 32   44   16   82   30
 32  -44   16   80   30
 -4   44   -7   63   30
-> -7

  1   83   51   41   56   28
 30   30  -61  -43   61  -32
-41   78  -85   14  -24   46
-> 14

 27  -24  -48   65   17
-41   30   40  -78  -21
 20   34   39  -11   -5
-> 39

-41    9   35  -43   34  -12   61
 27  -33  -12   53  -37  -10   -6
 80   14   21  -41    1    4  -10
-> 1

-13   64   -5  -54  -38
  0   39   61   44   57
-46  -37  -68   -4  -71
-> -68

 -4   38    3   54
 29    7   -7  -20
 -7  -61   25    8
-> -61

 33  -18  -47   29  -13
-14   37    5  -30   13
-19   -4  -20  -62    3
-> -20

-14   -1  -30   17   24
-13    9  -63   36   21
 -6  -11   16   18   20
-> 16

-48  -72  -63   43
 34   -1   -3   -8
 -3    0   -5   24
-> 0
---
Input: array([58, 66, 74, 35,  1])
Output: 58
Input: array([ 91, 867, 681, 272])
Output: 91
Input: array([173, 192, 142,  40, 154,  81,  27])
Output: 173
Input: array([ 455, -459, -286, -784, -153,  754])
Output: 455
Input: array([-565, -166,  998,  -85, -190, -926])
Output: -565
Input: array([59, 26, 90, 23])
Output: 59
Input: array([2117, 8758, 4542, 5363, 1435, 3358, 7560])
Output: 2117
Input: array([3657, 5962, 3815, 8926, 2366])
Output: 3657
Input: array([-34,  28,  11,  -2, -26,   1,  -7])
Output: -34
---
10 24 -54 34 77 5 75 >> 10, 75

-79 85 29 44 >> -79, 44

-15 -76 28 -79 53 17 46 >> -15, 46

-19 38 -61 -38 >> -19, -38

-22 3 -38 -1 11 -28
38 65 -24 -6 -18 -44
9 -69 1 -18 15 2
>> -22, 2

45 16 -1 80 -49 5 >> 45, 5

-8 64 -62 -85 >> -8, -85
---
-16 -5 -71 9 16
16 30 17 -19 -72
ans = 17

58 -37 -63 67
0 11 -1 37
-8 6 3 4
ans = 11

18 -19 17 -26 -21 15 -15
-18 3 -20 -1 9 22 33
23 56 -37 46 -68 -26 12
ans = 9

-6 13 -6 -4 13 -5
4 -5 0 -4 -1 -3
-5 -6 49 72 -1 74
ans = -4

61 9 -35 -18
8 20 -16 33
ans = 20

56 -44 47 -42 -71 3 -74
43 2 -29 74 33 21 -22
3 -48 45 -21 21 11 -68
ans = 33

40 10 -14 30 74
-27 -5 3 -25 -72
ans = 3
---
-79 49 -49 3 -20 45 -34
-52 42 34 49 1 39 45
-25 -21 -35 -8 -15 -23 46
⇒ -23

56 17 -30 -63 63
-11 -36 -41 12 -30
-51 -28 -22 52 -56
⇒ 52

26 23 17 -16 -18 13 -51
18 -11 25 -6 2 -10 73
-41 -21 4 3 -25 -11 12
⇒ -11

-65 33 35 -32
11 -14 -8 -13
2 -1 -1 -1
⇒ -1

21 38 -21 -29 2 -14
-6 12 -6 27 -24 -31
-21 -58 2 -32 49 80
⇒ 49

19 -53 80 -27
21 -50 61 -13
66 -24 34 -11
⇒ 34

33 63 46 15 55
24 60 48 15 53
30 77 45 19 56
⇒ 19

-39 -42 -43 -81 0 57
-10 -28 44 -5 25 -69
26 -32 14 -78 -36 36
⇒ -36

15 -2 -15 8 -28
-31 -61 45 50 -4
17 6 2 42 4
⇒ 42
---
[80 45 33 79 11] out 11, 80

[[-13 -14 -12 -12 -12 -13 -13]
 [-24 -18 -37   5 -13   0  26]
 [  6  10 -23 -20 -32  -4 -23]] out -13, 6

[4888 7753 2124 9926 6429] out 6429, 4888

[33 24 41 65 90] out 90, 33

[ 829  772 -505 -449 -288] out -288, 829

[[-41  14 -29   5  32   5]
 [ 23 -12  29   3 -28 -20]
 [ -8  -8  -4 -10   2  -3]] out 5, -8

[[4 2 3 3 7 5]
 [5 5 8 9 6 5]
 [4 4 7 7 8 6]] out 5, 4

[   3  259  273 -761  679] out 679, 3

[2 1 8 1 4 3] out 3, 2

[[427 366 339 401 488 494 433]
 [402 389 947 244 821 551 284]
 [429 296 348 405 489 497 426]] out 433, 429
---
[[853 101 108 832  53 971 615]
 [320 675 383 568 437 403 709]] ⇒ 971

[[-209 -266 -415 -616]
 [ -48  849  -97  108]
 [-359  543  137   90]] ⇒ -97

[[79 76 69 13 35 58 62]
 [89 61 86 71 57 59 70]
 [58 88 81 45 52 65 62]] ⇒ 59

[[2991 7603 5775 7496 8016 7179 2244]
 [6788 5782 7436 5650 3457 4656 8230]] ⇒ 7179

[[ 93 184 183  45 183]
 [153 240 163  64 104]
 [179  99 157 108 228]] ⇒ 64

[[823 339 896 461 838 318 625]
 [192 984 259 624 763 921 271]
 [866 517 607 461 347 703 272]] ⇒ 921
